rotation ticks, each row followed by its count of ticks
The counts run from 0 to 712.
[94 109 116 69 108 69 109 124 101 116 113 112 111 82 111 109 32 121 71 109 77 86 93 83 110 99 116 125 110 89 86 102 145 103 106 107 93 79 92 95 101 94 97 104 92 87 76 130 108 121 89 99 89 90 130 96 88 87 85 107 117 70 89 72 76 97 114 94 85 83 95 99 112 97 101 111 63 95 116 101] : 538
[82 104 119 85 105 78 113 125 88 88 106 114 104 67 122 110 55 98 54 87 57 108 87 85 95 117 95 110 114 100 97 112 129 107 110 94 86 59 101 97 117 113 102 97 113 99 85 100 93 121 88 102 102 84 107 85 100 83 80 90 97 83 126 80 94 108 100 101 69 84 95 111 109 126 110 115 57 117 90 83] : 177
[92 92 96 75 112 93 101 119 92 99 102 103 91 51 125 116 54 97 70 101 85 83 116 78 104 127 104 102 104 85 85 119 126 112 106 96 102 104 96 84 105 122 91 112 118 78 85 97 110 112 78 112 82 109 118 89 89 101 71 101 122 74 93 95 63 102 111 91 95 79 79 113 128 122 96 102 59 125 72 87] : 284
[90 90 119 96 104 82 105 127 91 82 93 122 109 73 139 104 48 103 73 90 69 104 85 70 96 115 91 80 126 110 99 109 117 100 89 113 84 92 98 105 123 130 67 107 112 91 68 106 113 107 94 103 116 108 130 113 100 103 83 87 117 79 110 73 100 104 105 99 88 80 92 109 117 85 116 115 60 101 99 83] : 196
[86 92 116 100 104 98 87 107 120 74 101 115 104 99 124 104 65 81 67 124 84 95 95 78 92 97 104 90 120 93 105 85 126 98 104 115 108 80 102 103 106 116 62 90 113 116 73 129 121 104 105 83 117 109 124 99 106 93 77 94 117 101 124 97 94 87 119 123 82 56 95 112 105 81 105 114 41 95 106 89] : 69
[99 100 130 84 110 100 87 115 94 90 103 104 104 70 109 109 42 94 61 90 66 120 96 74 93 123 109 95 124 95 100 117 136 101 111 108 94 80 110 106 125 120 103 84 95 86 76 117 100 115 83 113 129 88 113 94 108 102 80 77 105 83 110 71 90 95 108 84 90 62 101 106 105 101 111 106 56 95 105 87] : 363
[93 109 102 95 114 105 88 132 82 90 115 103 99 102 123 114 37 124 65 130 85 92 89 90 120 101 95 103 117 83 100 99 129 100 115 106 96 86 67 89 124 119 81 99 90 101 67 126 110 98 108 76 109 88 132 98 124 80 78 103 120 78 125 86 93 112 106 96 78 67 94 111 107 95 101 108 80 97 87 94] : 45
[107 102 118 82 117 93 98 99 99 108 112 121 102 78 114 107 49 111 74 102 67 83 99 71 98 108 98 113 116 104 106 108 134 113 95 110 89 80 104 96 99 80 88 104 98 75 78 133 125 107 93 109 100 106 113 95 99 98 75 98 129 96 99 69 79 76 126 103 85 81 109 109 101 95 105 141 72 112 123 91] : 518
[96 124 127 97 103 93 82 117 97 90 128 123 101 97 100 108 55 103 58 108 66 102 96 81 107 102 104 115 120 98 102 95 137 93 109 113 94 65 99 107 120 99 94 87 84 89 77 132 105 101 104 86 127 91 117 86 124 90 87 84 118 86 133 77 94 88 116 91 79 62 112 115 95 99 105 141 78 101 104 94] : 171
[108 112 103 107 109 85 83 113 93 83 122 129 111 77 118 106 65 120 63 109 79 92 100 65 106 110 106 99 122 96 106 99 123 101 98 123 83 94 100 101 115 107 89 103 91 68 71 126 112 95 106 90 124 114 121 106 115 105 89 95 137 86 113 68 85 104 113 96 96 61 115 121 118 83 118 141 81 113 101 97] : 357
[113 103 93 93 109 81 90 129 102 104 131 118 99 71 94 126 57 100 59 125 66 79 108 86 102 100 106 94 117 91 85 100 144 84 108 105 92 88 108 100 111 102 87 97 109 103 94 115 101 102 82 82 115 112 121 91 114 82 89 103 127 68 107 100 93 81 109 87 72 82 87 115 107 104 87 115 49 113 89 94] : 13
[75 108 102 86 113 93 101 114 93 86 104 112 109 81 139 99 57 97 54 116 92 104 98 90 114 129 111 106 100 89 90 103 127 123 120 112 98 87 91 82 123 138 89 117 111 101 81 114 94 116 97 81 87 92 123 102 84 86 82 100 109 68 102 76 70 116 103 109 80 85 114 105 133 108 91 100 60 119 89 88] : 213
[100 110 112 91 121 80 103 119 98 102 112 118 110 65 108 129 36 101 68 115 56 91 99 86 97 105 109 109 114 97 86 106 154 99 115 96 84 103 110 100 117 98 85 91 101 97 68 123 100 108 93 94 122 105 126 95 108 92 88 91 97 71 97 83 103 81 112 89 79 84 93 99 99 98 93 105 66 112 111 90] : 533
[92 96 114 102 118 103 97 138 91 93 109 106 94 87 120 100 49 101 81 118 92 97 87 102 107 109 78 108 101 94 101 114 125 115 106 132 100 93 83 91 112 119 81 108 83 94 70 126 109 111 90 88 99 84 137 96 122 80 84 103 123 67 127 58 84 118 103 91 83 77 90 104 120 103 128 109 67 101 88 87] : 41
[103 92 123 90 131 98 101 104 102 93 93 118 110 71 113 118 45 99 83 106 67 75 106 89 76 105 84 102 103 111 110 111 131 116 102 101 87 85 105 104 111 102 77 92 99 92 64 136 129 104 84 104 118 108 118 86 116 107 82 86 106 105 113 79 95 80 130 113 82 68 90 104 93 89 107 108 62 122 128 79] : 327
[83 93 128 90 113 102 79 119 91 67 110 108 109 72 126 105 68 92 70 128 86 95 91 95 106 102 104 100 127 82 110 102 127 114 111 130 98 76 102 103 121 120 89 105 108 98 58 115 109 90 103 78 129 96 125 89 123 86 104 91 120 65 111 90 78 90 107 100 94 67 90 99 99 100 114 100 52 93 100 99] : 464
[96 103 96 92 99 76 96 149 94 98 120 110 107 79 99 130 55 103 68 122 84 54 95 85 105 85 98 128 107 87 95 106 126 106 105 103 96 76 89 93 101 94 89 113 97 96 81 127 126 106 100 91 103 108 122 92 121 81 75 117 107 88 120 99 87 94 120 106 70 71 81 119 110 99 102 118 66 109 92 101] : 80
[80 109 124 93 98 95 88 125 87 82 119 103 98 84 126 105 33 98 85 109 80 108 94 78 121 121 105 116 121 78 91 108 137 104 107 110 108 88 89 89 124 120 76 109 95 94 62 112 109 113 102 90 105 94 119 98 106 90 78 99 113 73 127 78 75 98 102 84 88 76 104 105 116 85 116 128 93 96 86 101] : 629
[95 90 123 85 127 106 108 113 90 97 98 110 93 69 137 95 43 98 92 97 87 86 98 89 87 122 83 102 106 97 102 130 122 125 100 106 93 98 98 94 103 107 78 120 110 71 70 120 123 113 87 118 83 102 122 93 105 100 76 91 125 80 97 68 62 88 111 91 93 78 90 104 121 106 115 115 64 113 100 79] : 454
[107 100 97 99 129 109 96 124 84 94 100 112 101 77 124 107 68 119 61 112 81 74 102 95 89 115 74 99 98 114 113 112 104 127 107 106 92 88 85 83 109 114 76 118 105 93 78 125 124 107 93 91 91 105 117 92 123 90 66 105 124 102 118 76 89 106 119 110 76 74 99 114 123 109 89 120 64 134 98 70] : 580
[81 96 126 100 120 96 98 116 96 93 99 108 110 60 124 113 43 90 87 121 86 104 89 107 86 108 91 106 100 82 93 111 144 109 121 108 97 75 101 101 115 132 73 101 119 105 63 118 113 102 85 89 101 96 135 76 99 93 90 83 97 69 104 87 85 107 103 101 89 70 80 95 103 115 100 93 58 105 90 89] : 469
[101 106 113 78 113 65 112 119 101 117 100 124 110 67 111 122 35 110 66 96 61 93 108 73 88 109 107 113 106 100 91 111 139 96 108 88 81 68 100 108 104 99 94 104 110 79 88 125 116 115 86 120 91 108 112 86 94 101 77 93 97 90 94 85 92 98 119 105 81 72 98 108 108 117 86 110 62 115 104 88] : 347
[97 101 95 93 116 85 116 129 104 99 114 110 94 82 125 113 45 107 69 105 70 89 99 78 126 104 104 110 99 102 81 104 144 109 110 96 91 125 101 86 110 109 92 99 93 103 66 119 92 119 91 90 91 90 129 102 94 91 63 116 120 79 111 63 101 106 113 94 74 90 92 102 125 92 122 103 54 120 96 98] : 371
[96 97 114 106 99 91 81 115 97 82 115 120 98 57 111 100 68 94 74 98 93 98 109 81 88 128 99 101 116 82 106 112 117 102 97 116 97 68 101 95 109 129 79 117 124 79 100 107 121 106 90 100 93 112 107 89 102 101 80 87 128 76 122 97 66 95 109 96 93 61 105 127 121 118 101 134 71 117 68 85] : 92
[89 93 124 94 122 93 102 115 110 90 94 115 107 77 115 114 35 89 94 114 76 83 100 105 85 98 83 111 104 102 94 111 138 105 106 104 101 81 107 98 109 115 67 100 101 110 65 126 129 110 83 95 107 105 123 80 108 97 76 85 97 92 118 83 98 92 128 118 83 70 81 105 101 93 114 108 57 105 111 90] : 659
[88 99 101 86 105 72 114 129 89 99 104 113 90 65 124 122 36 107 66 92 57 95 93 78 112 106 107 112 111 107 86 114 138 96 101 86 82 95 104 94 109 107 93 96 106 94 70 101 95 113 86 106 106 92 116 97 98 93 69 97 104 80 116 85 103 104 111 97 73 87 85 107 110 110 126 108 70 114 83 97] : 699
[114 105 110 86 123 96 94 119 86 108 123 124 98 78 116 103 62 134 62 117 75 90 93 82 102 106 86 101 113 101 113 110 115 118 103 119 80 66 82 103 105 92 101 103 105 63 80 133 117 91 96 99 100 101 122 91 122 89 92 106 137 78 99 75 69 88 105 89 78 74 109 110 105 114 92 128 64 113 103 82] : 187
[89 94 102 92 117 104 83 87 103 71 111 112 106 69 126 118 60 85 67 117 65 88 109 78 114 118 115 101 115 92 102 94 133 111 104 108 101 112 118 88 124 121 82 85 110 115 60 116 107 102 87 77 122 108 114 104 93 99 83 92 119 88 112 95 89 73 124 112 91 74 97 107 106 85 109 91 56 117 111 96] : 134
[111 100 107 102 126 90 97 115 109 93 101 108 101 79 131 113 63 109 69 123 86 91 104 67 100 99 114 100 107 88 102 100 121 107 107 103 91 115 94 101 96 106 87 93 105 73 49 140 116 99 107 108 121 109 134 101 108 110 78 106 129 89 92 75 83 101 125 108 112 46 99 100 113 88 125 105 59 103 100 104] : 291
[87 105 113 86 120 103 97 98 101 99 114 117 106 91 121 101 48 117 73 119 92 97 103 102 110 110 94 130 101 86 111 97 124 132 108 115 99 57 80 88 106 104 97 107 105 88 73 125 126 102 87 88 76 81 123 73 95 90 82 97 125 88 117 78 63 103 108 114 84 68 112 102 101 120 98 119 71 109 105 96] : 313
[107 102 89 86 121 114 96 106 96 89 110 109 96 89 119 107 72 105 58 110 84 71 117 87 107 123 88 99 98 109 106 105 111 133 105 114 96 98 89 79 102 103 85 110 98 92 92 122 115 111 92 91 89 106 114 100 114 94 65 116 134 102 111 80 72 93 128 103 74 76 109 125 125 105 85 114 56 138 107 74] : 581
[107 92 107 103 126 93 91 99 117 91 106 124 103 72 106 122 53 104 79 119 70 77 111 88 88 92 83 95 104 108 109 100 127 100 95 111 89 86 109 102 109 93 73 85 110 103 70 124 128 91 80 91 117 121 117 93 110 108 81 86 128 105 112 90 105 82 132 114 83 64 88 111 97 87 111 114 61 114 119 91] : 326
[100 90 109 95 103 103 87 118 119 86 107 112 98 105 117 99 73 96 51 111 77 99 102 68 97 100 101 87 126 101 112 88 111 99 102 119 109 75 100 103 102 108 74 94 116 103 88 122 123 106 104 94 116 107 119 103 104 94 81 95 130 108 113 96 85 83 120 119 80 55 97 125 111 93 98 118 35 96 106 87] : 587
[103 99 112 83 119 95 109 123 102 100 94 105 108 82 111 111 79 99 50 116 89 81 99 90 79 107 96 107 95 94 106 112 113 122 123 105 94 72 87 92 87 114 107 110 111 82 83 133 118 115 95 108 92 96 120 84 111 92 73 109 111 105 103 79 75 110 130 125 83 57 101 112 118 120 88 104 34 118 105 81] : 414
[103 100 120 94 117 91 100 149 89 86 103 110 102 73 102 102 52 94 79 101 72 72 89 94 81 99 85 108 119 102 93 121 132 104 99 105 95 95 96 95 97 105 68 116 96 82 71 119 120 103 99 102 107 106 130 84 126 91 85 97 111 77 119 84 86 94 111 90 77 83 67 116 117 101 109 119 66 104 88 84] : 267
[119 103 105 91 127 94 106 101 111 110 105 122 90 83 122 105 57 109 59 110 60 84 111 76 94 105 102 107 107 110 105 100 127 113 98 95 85 99 109 104 92 79 78 97 104 83 77 132 123 102 97 108 100 117 117 89 103 104 67 100 132 101 98 82 87 76 123 109 78 72 97 110 108 102 103 125 53 132 111 80] : 517
[98 83 103 94 120 100 109 119 122 98 103 103 85 87 119 103 51 90 73 112 85 100 98 85 100 105 86 96 100 100 83 105 138 106 104 112 106 117 98 98 107 119 88 93 99 101 74 127 101 118 83 101 97 86 132 99 95 89 68 100 128 78 112 56 92 107 122 101 92 74 82 103 129 98 127 97 39 98 100 88] : 38
[96 91 93 83 119 95 102 109 105 104 105 104 103 85 128 122 39 110 84 110 82 66 114 82 110 114 84 102 96 105 103 110 120 117 93 102 101 102 84 79 110 108 69 111 107 105 74 123 130 115 90 100 72 115 114 113 95 99 57 111 126 98 114 81 77 92 128 105 81 72 101 111 128 90 96 115 69 128 104 81] : 59
[99 93 87 80 103 81 93 114 103 104 118 101 97 56 117 124 46 110 78 104 84 70 115 66 111 110 108 108 103 80 87 106 132 105 93 100 98 100 99 83 110 111 96 111 118 83 82 109 119 111 79 104 89 114 113 102 91 101 72 114 137 74 90 98 66 91 121 90 93 73 77 115 124 100 108 110 65 119 79 100] : 285
